(in the rows, 128 means zero)
T: 4 groups of rows, each row roughly a mix of its group's hidden directions:
T (100 x 10):
[[106 115 133 164  76 180 135 133 168 133]
 [ 88 193 105 156 143 134 127 153  97 133]
 [187 124 130  90 160 116 131 151  84 106]
 [168  96 145  90 177 155 107 124 118 160]
 [110 147 164 120 172  61 133 120 115 147]
 [128  95 136 101 184  67 129 115 140 134]
 [159  83 133 104  86 161 102  88 130 146]
 [ 98 185 100 167 110 118 148 159 128 100]
 [112 161 104 141  57 150 126  95 123 110]
 [ 96 178 146 120 163  77 142 105 103 122]
 [114 196  99 149 164 145 110 148 107 113]
 [ 78 172 116 170 125 104 150 158 152 116]
 [116  77 156 109 183 130 131 125 166 155]
 [115 110 142 118  70 127 129  82 175 150]
 [ 83 140  95 163 141 180 127 149 157 146]
 [147 114 179  98 176  80 141 142 126 131]
 [ 95  97 143 154  95 161 133 139 188 139]
 [102 147 144 105  73 146 119  76 154 147]
 [124 163 173 108 166  73 134 155 129 114]
 [149 146 106 130 136  94 125 158  54 111]
 [129 154 114 158 181 136 115 171 116  81]
 [174 104 103 120 153 114 130 168  76 105]
 [106 181  93 154 105 176 101 121 144 123]
 [ 98 128  88 170  90 145  84 101 147 134]
 [156  49 115 137 108 124 115 114 156 114]
 [128  87 129 142  82 147 161 120 178 160]
 [137  92 101 133  79 118 113  78 166 145]
 [108 158 102 104 159 174 152 100 114  84]
 [ 78 190 114 156 104 108 146 122 131 107]
 [104  75 103 154  68 128 154 125 136 125]
 [ 80 163 128 139  93 149 109 179 156 125]
 [145  82 160  97  84  90 146 111 113 146]
 [129  98 115 152 105 196 120 102 162 148]
 [182 154 138  76 108 110 120 110  92 145]
 [191 128 151  96 143  85 136 152  98 128]
 [163 149 125 105 178 173  90 110 120 150]
 [103  75 137 134 129 151 128 128 193 155]
 [118 106 150 132  70  71 129  95 114 135]
 [161 140 147  90 168 103 122 107  70 125]
 [ 69 148 152 147 117 176 148 137 164 125]
 [149 143 130  96  65 142 123  82 145 155]
 [173 145  89 105  86 144 106  87 117 147]
 [177 122  89 118 153 135 107 159  78 106]
 [128  54 150 139 125 129 151 107 170 143]
 [115 198 167  91 126 129 134 110 114 151]
 [160 123  80 127 155 186  90 142 132 118]
 [149  57 111 114 132 168 117 111 128 161]
 [116  98 158 140 180  89 149 173 113 117]
 [191 106 134 128 155  82 136 165 120 112]
 [135 164 102  96 177  86 103 126  94 121]
 [131  74 145 112 145  63 133 121 105 148]
 [166  78 162  94 162 102 143 130 104 143]
 [116  85  81 175 134 157 114 144 161 117]
 [ 88 117 102 168  82 156 130 117 173 126]
 [133 127 148 125 186 102 142 176  83 117]
 [108 144  94 144 114 185  86 107 159 147]
 [120 166 148  95 111 170 106  87 158 158]
 [166  70 148  98 118  94 156 142 101 128]
 [150 102 180 113 184 116 134 111 161 143]
 [152 169  96 123 164 137 102 142  73 106]
 [110  90 100 144  87 168 102 108 161 156]
 [152  86 120 111  83 180 108  94 138 136]
 [136 136  64 166 126 184 122 135 137 120]
 [130  60 143 116 145 155 121 126 175 157]
 [ 96  80 145 136  90 153 132 165 168 145]
 [159  57 131 121 100  88 137 129 108 121]
 [119  97 195 128 118 107 159 164 155 129]
 [ 89 157 148 148 166  69 144 151 139 137]
 [140 156 143  96 167 100 115 140  63 121]
 [128 130 103 162  50 152 118 139 148 126]
 [156  98 138  95  87  88 125  86 133 159]
 [104 147  86 164 111 184 114 116 162 113]
 [155  72 158  91 169 131 115 112 131 156]
 [163 114 102 137 179  95 116 157  86 109]
 [101 126 128 159  74  71 119 103 105 128]
 [118 120 175 132 111  71 170 158 126 108]
 [123  90 115 127  89  97 104  73 162 139]
 [101 106 131 158  76 177 133 139 169 136]
 [110 169 112 150 182 169 127 147 160 112]
 [107 179  99 166 125 120 149 174 125  96]
 [ 89 180 111 165 165 131 143 164 116 118]
 [ 86  91 139 150  84 100 157 149 162 119]
 [111 131 162 136 124  60 172 141 101 119]
 [166 113 159  91 189 101 128 121 110 139]
 [128 101 140 142 187  93 142 175 100 116]
 [126 180 149 118 171 114 102 147  99  84]
 [167 148 134  76  96 130 132 104  92 165]
 [118 103  99 140  92 192 130 131 170 119]
 [101 184 140 131 158  73 143 123 101 118]
 [154  98 169 116 174 160 119 110 164 156]
 [ 87 131  96 164  66 113 148 132 134 105]
 [158 204 134 134 135 132 130 118  87 106]
 [173 137  95 124  85 170 117 130  91 100]
 [108 180 134 136 170  78 147 144 102 114]
 [105 137 144 149 156  84 179 169 105 114]
 [160 168  73 123 122 161  96 111  97 122]
 [159  67 121 127 117  86 145 151  91 114]
 [133 102 142 134 102  58 150 135  84 119]
 [164 128 145 100 190 103 128 141  83 125]
 [116 156 132 137 189 129 124 170  87  99]]

the four rows of each list that fit no group, in list order (the others fit one group, some only roughly):
  * k916: [140 115 192  93 143  81 148 142 114 140]
  * k484: [ 82 104 128 172  80 103 126 102 156 136]
  * k696: [ 90 106 133 165  78 113 162 132 168 112]
  * k897: [178 133 114 112 171 137 131 165  81 103]
  * k913: [139  73 124 164 124 127 160 159 178 127]
  * k560: [120 136  96 154  85 197 111 124 141 134]
  * k105: [156 141 149 108 173 100 142 168  76 124]
  * k130: [103 106 126 142 106 188 109 136 181 149]
  * k144: [132 145  92 140  70 176  98 102 134 139]
  * k68: [ 88 153 117 113 190 155 113 134 154 159]
  * k610: [109 106 166 148 101  81 179 133 148 109]
  * k960: [144 116  86 128 110 191 103 111 168 138]
  * k73: [ 93 165 146 138 158 167 136 120 186 134]
  * k412: [124 141 141 126 152  51 164 146 105 116]
  * k350: [168 114 158  99 154  84 153 134  81 123]

k144, k68, k960, k412
  * k878: [ 76 145 126 150  72 128 132  93 162 134]
  * k805: [165 159 113 106 128 158 120 147  62 109]
  * k835: [ 83 185 103 140 140 110 100 130 166 111]
  * k567: [ 71 184 119 138 152 108 156 112 136 106]
  * k674: [167 135 130 121 187 111 138 148  80 100]
  * k852: [135 134 117 134 124 207  93 120 157 150]
  * k367: [139 185  96 144 104 179 106 116 104 120]
  * k265: [114 146 110 134  55 160 131 107 164 125]
  * k499: [150 106 164 105 116  91 159 166  80 123]
  * k455: [110 175 109 121  96 195 122 107 134 137]
  * k504: [ 99 101 124 134  80 164 123  93 177 142]
  * k107: [ 80 156 154 137 160  71 157 134 121 124]

k805, k674, k265, k107
  * k427: [154 148  74 140 163 151 113 148  79 117]
  * k263: [156 101 102 124 120 107 113 131  57  94]
  * k830: [165 145 114 101 144 184  82 105 148 122]
  * k143: [120  59 143 143 116  94 155 127 165 148]
  * k475: [160  96 157 119 134  68 172 146 131 118]
  * k165: [ 67 158 111 167  94  98 135 110 142 123]
  * k341: [134 121 155 149 171 120 164 194 121 113]
  * k36: [ 79  94 159 149 118 139 163 132 178 142]
  * k345: [147  74  98 134 152 179 115 147 161 126]
  * k788: [130  78 163 134 137 112 180 167 140 152]
  * k416: [189  94 146  92 145 131 107 120  90 145]
  * k149: [119 168  66 135 117 167  92 113 111 128]
  * k511: [115 147 122 128 118 179  92  88 181 140]
  * k233: [ 84 181 113 159  81 142 116 113 136 117]

k263, k475, k165, k233
  * k968: [140 174  85 111 113 161  96  95  93 132]
  * k933: [ 99 172 103 133  99 176  94 129  93 123]
  * k937: [142 124 134 132 130  57 169 107  99 101]
  * k200: [165 120 127 130 181 113 133 191 106 121]
  * k561: [ 81  93 122 162  90 130 128 118 181 119]
  * k815: [157 140 143 116 178  65 142 145 100 129]
  * k404: [155 173 140 103 186 124 115 126  87 111]
  * k347: [112 116  92 169  88 170 130  90 157 128]
  * k340: [ 94 167 161 157  92 133 141 166 162 109]
  * k459: [129 178 130 125 141 191  86 139 146 144]

k933, k561, k815, k404
  * k767: [ 81 171 129 171 103 100 162 119 148 118]
  * k186: [154 125 136 101 167  96 135 149  62 142]
  * k313: [ 90 170 110 149  84  88 156 118 114 108]
  * k357: [161 173 105 133 187 149 108 139 104 110]
  * k393: [163 128 156  98 139 189 103 148 117 162]
  * k856: [132 138  86 148  81 181 120 107 163 135]
  * k633: [111 123 103 151 135 184 102 114 188 130]
  * k82: [ 77 117 117 176 114 146 124 114 184 134]
  * k687: [133 110 148 115 178  81 137 156  78 130]
  * k513: [104  98 176 147 116 122 152 137 192 129]
  * k108: [146 110 170  95 152  74 151 151  96 127]
  * k203: [129  73 134 137 163  98 166 160  99 147]
  * k882: [118 108  95 151  64 160 116 106 161 123]

k767, k313, k357, k882
  * k532: [145  66  95 149 111 169 122 108 156 142]
  * k56: [132 118 153 104 210 102 137 138 120 136]
  * k759: [132  69 144 112 134  92 173  91 145 132]
  * k253: [145 119 122 122 139 197  84 118 166 145]
  * k379: [ 97  84 133 146 112  73 161 118 162 119]
  * k974: [ 98 124  81 162  61 144 134 126 132 119]
  * k564: [ 68 130 141 146  97 117 133  95 177 148]
  * k530: [147 165  71 141 148 152  90 117 103 100]
  * k837: [165 131 146 104 174 148 125 170  83 107]
  * k164: [122  80 145 103 146  61 150 150 124 124]
  * k25: [ 93 153 128 134  91 160 100  86 164 157]
  * k955: [ 77  81 162 149 131 122 164 148 155 142]

k532, k759, k253, k837
  * k545: [136  94  90 138 110 176  87 106 166 134]
  * k437: [ 63 160 134 157 110  96 143 117 163 135]
  * k998: [141 148 166  81 132  68 139 142 101 118]
  * k908: [108 188 149 112 178  98 148 109 116 125]
  * k435: [157 160 138 114 161  84 129 139  69 116]
  * k558: [102 128  88 176  76 147 141 109 150 109]
  * k686: [159 174  95 116 134 141 138 166  77 108]
  * k858: [141  77 119 127 141 189 104 130 170 131]
  * k940: [126 145 113 109 100 183  88  93 142 166]
  * k123: [107 143 117 166 109 178 130 135 187 106]
  * k223: [126  54 142 143  93 118 165 121 148 132]
  * k501: [161 129 113 144 141  76 124 149  81  84]

k998, k908, k686, k858
  * k14: [100 146 100 175 108 111 119 147 146  69]
  * k454: [161  81 116 109  69 127 128  99 152 143]
  * k659: [154 172 109 143 163 158 125 175 109  95]
  * k374: [113 163  97 140  94 110  98 126  65 143]
  * k551: [111  66 172 133 165 109 126 154 109 142]
  * k732: [137  83 125 118  77 132 117  76 154 153]
  * k88: [ 92 106 155 119 105 119 119  70 164 160]
  * k969: [171 117 117 114 183 136 146 172 111  96]
  * k319: [109 176 149 116 171 175 145 140 164 134]
  * k796: [188 116 154  73 156 116 131 131 104 115]
  * k290: [160  62 153 103 159 138 132 112 129 161]
  * k727: [106 168  93 142 111  72 142 121 102  93]
  * k323: [109 174  83 169 146 146  90 137 117 106]
  * k409: [159 173 110 133 133 113 132 164  72  96]

k14, k454, k551, k732
  * k844: [146 115 135 114 175  80 131 156  72 128]
  * k816: [150 178 132 106 178 133 140 162  88 114]
  * k320: [172 131 145 100 174  89 139 118  82 123]
  * k957: [ 87 119 168 131 184  86 125 147 118 108]
  * k716: [147 162 135 104 153  65 117  92  97 124]
  * k406: [181 113 132 113 177 118 126 172  91 122]
  * k658: [112 183 117 142 185 140 145 166 122 112]
  * k426: [199  86 117 104 136 134 121  99 113 111]
  * k873: [111  97 158 123 182  76 152 138 150 136]
  * k99: [153 154  84 103 130 166  71 111 131 116]

k716, k426, k873, k99
  * k33: [108 117 121 122  71 167 120  73 152 133]
  * k92: [113 116  85 140 105 176  85  95 155 137]
  * k755: [153 105 131 107 148  64 154 123  83 115]
  * k538: [167  83 154  92  78 108 140 124 109 139]
  * k892: [151 126 161  97 181  85 123 116  90 141]
  * k382: [134 129 164  93  83 134 110  73 148 153]
  * k280: [ 94  96 130 160  99 140 134 112 196 127]
  * k735: [125 189 115 127  98 171  97 101 145 106]
  * k766: [ 78 104 148 148 105  97 160 130 179 129]
  * k40: [113 169  91 152 131 191 114 120 158 138]
  * k462: [173 113 152  89 139  86 146 143  82 118]
  * k820: [135  62 140 130 116 148 116 140 180 159]
  * k715: [176 106 116 105 142 108 143 114  60 126]
  * k899: [ 97 115 103 174  81 114 156  98 155 107]

k92, k538, k766, k40
  * k961: [149 132 140 130 185  85 142 179 104 126]
  * k703: [138 146  77 137 168 122  95 134  76 106]
  * k718: [179 120 137  81 167 105 146 131  87 123]
  * k495: [ 96 162 118 156  69 147 134 111 171 122]
  * k206: [144 116 136 119 182  81 123 157  80 116]
  * k75: [121 170 127 137  87  96 152 158  85  95]
  * k612: [161 117 160  88 143 120 144 140  61 120]
  * k862: [ 72 184 155 148 124 100 157 128 130 132]
  * k700: [100 108 146 155  90 138 146 123 198 126]
  * k999: [131 115 128 124  65  76 155 108  97 133]
  * k138: [130 126 139 117 129  49 161 141  99 105]
  * k329: [147  75 118 139 170  88 145 160  98 135]
  * k605: [ 85 152 116 162 105 162 112 120 186 126]
  * k158: [150 124 167  95  75 108 148 101 160 151]

k718, k495, k612, k999
  * k836: [149 170 125 106 138 110 126 157  58 113]
  * k883: [123 136 151 129 122  90 180 152  69 115]
  * k78: [166 144 118 132 171 112 133 185  91 108]
  * k924: [152 135 155  97 186  72 133 121 116 126]
  * k668: [150 137 150  74 100  94 108  80 113 143]
  * k680: [164 108  95 144 121 186  91 105 146 109]
  * k756: [117 142 104 131  73 164 122  97 173 157]
  * k714: [147 120 122 138 208 141 124 170 122 115]
  * k128: [131  68 129 130 102 167 117 124 177 152]
  * k324: [103 137 155 162 138 155 152 168 179 100]
  * k498: [109 151  93 151  84 193 112 131 135 131]
  * k399: [102 128 109 151  71 185 114 143 152 133]
  * k891: [135 140  91 173 120 173 125 151 174 101]

k883, k680, k756, k714
  * k351: [189 118 136 106 159 112 117 153  76 126]
  * k712: [124 112  89 157  81 158 121 101 178 133]
  * k505: [194  87 127 115 105 156  98 135 106 139]
  * k312: [154 102 152  88 103  69 154 150 126 110]
  * k234: [156 156 136  99 157 106 148 162  67 122]
  * k667: [126 170  97 146 123 196  96 116 140 136]
  * k620: [ 79 150 149 133 159 100 174 137 171 130]
  * k194: [156 120  89 127  98 158  84  81 151 142]
  * k783: [144 171 121 133 175 172  96  92 146 139]
  * k468: [171 112  84 109  88 175 140 129 107 110]

k312, k620, k194, k468
  * k85: [165 138 114  90 158 119 114 134  59 135]
  * k543: [132  90 152 131 157  64 159 158 116 119]
  * k48: [152 156  89 117 133 189  94 124  97 143]
  * k211: [158 150 101 148 146 128 136 194  98  99]
  * k577: [143  65 124 136  77 153 151 156 139 138]
  * k250: [ 91 101 121 160  60 138 152 140 147 120]
  * k685: [112 118 156 138  87 158 150 122 196 141]
  * k938: [104 145 123 134 101 181 137 110 192 134]
  * k137: [138 168  96  99 101 163 105  89  94 147]
  * k977: [ 93 156 122 170 116 173 135 117 182 124]
  * k829: [158 137 138  80  90 109 108  77 115 153]
  * k949: [164  89 166  88 105  86 144 107 114 130]
  * k325: [172 167 151 108 161 131 142 174  94 115]
  * k222: [129  98  96 142 106 173  84 101 170 134]

k543, k577, k938, k977
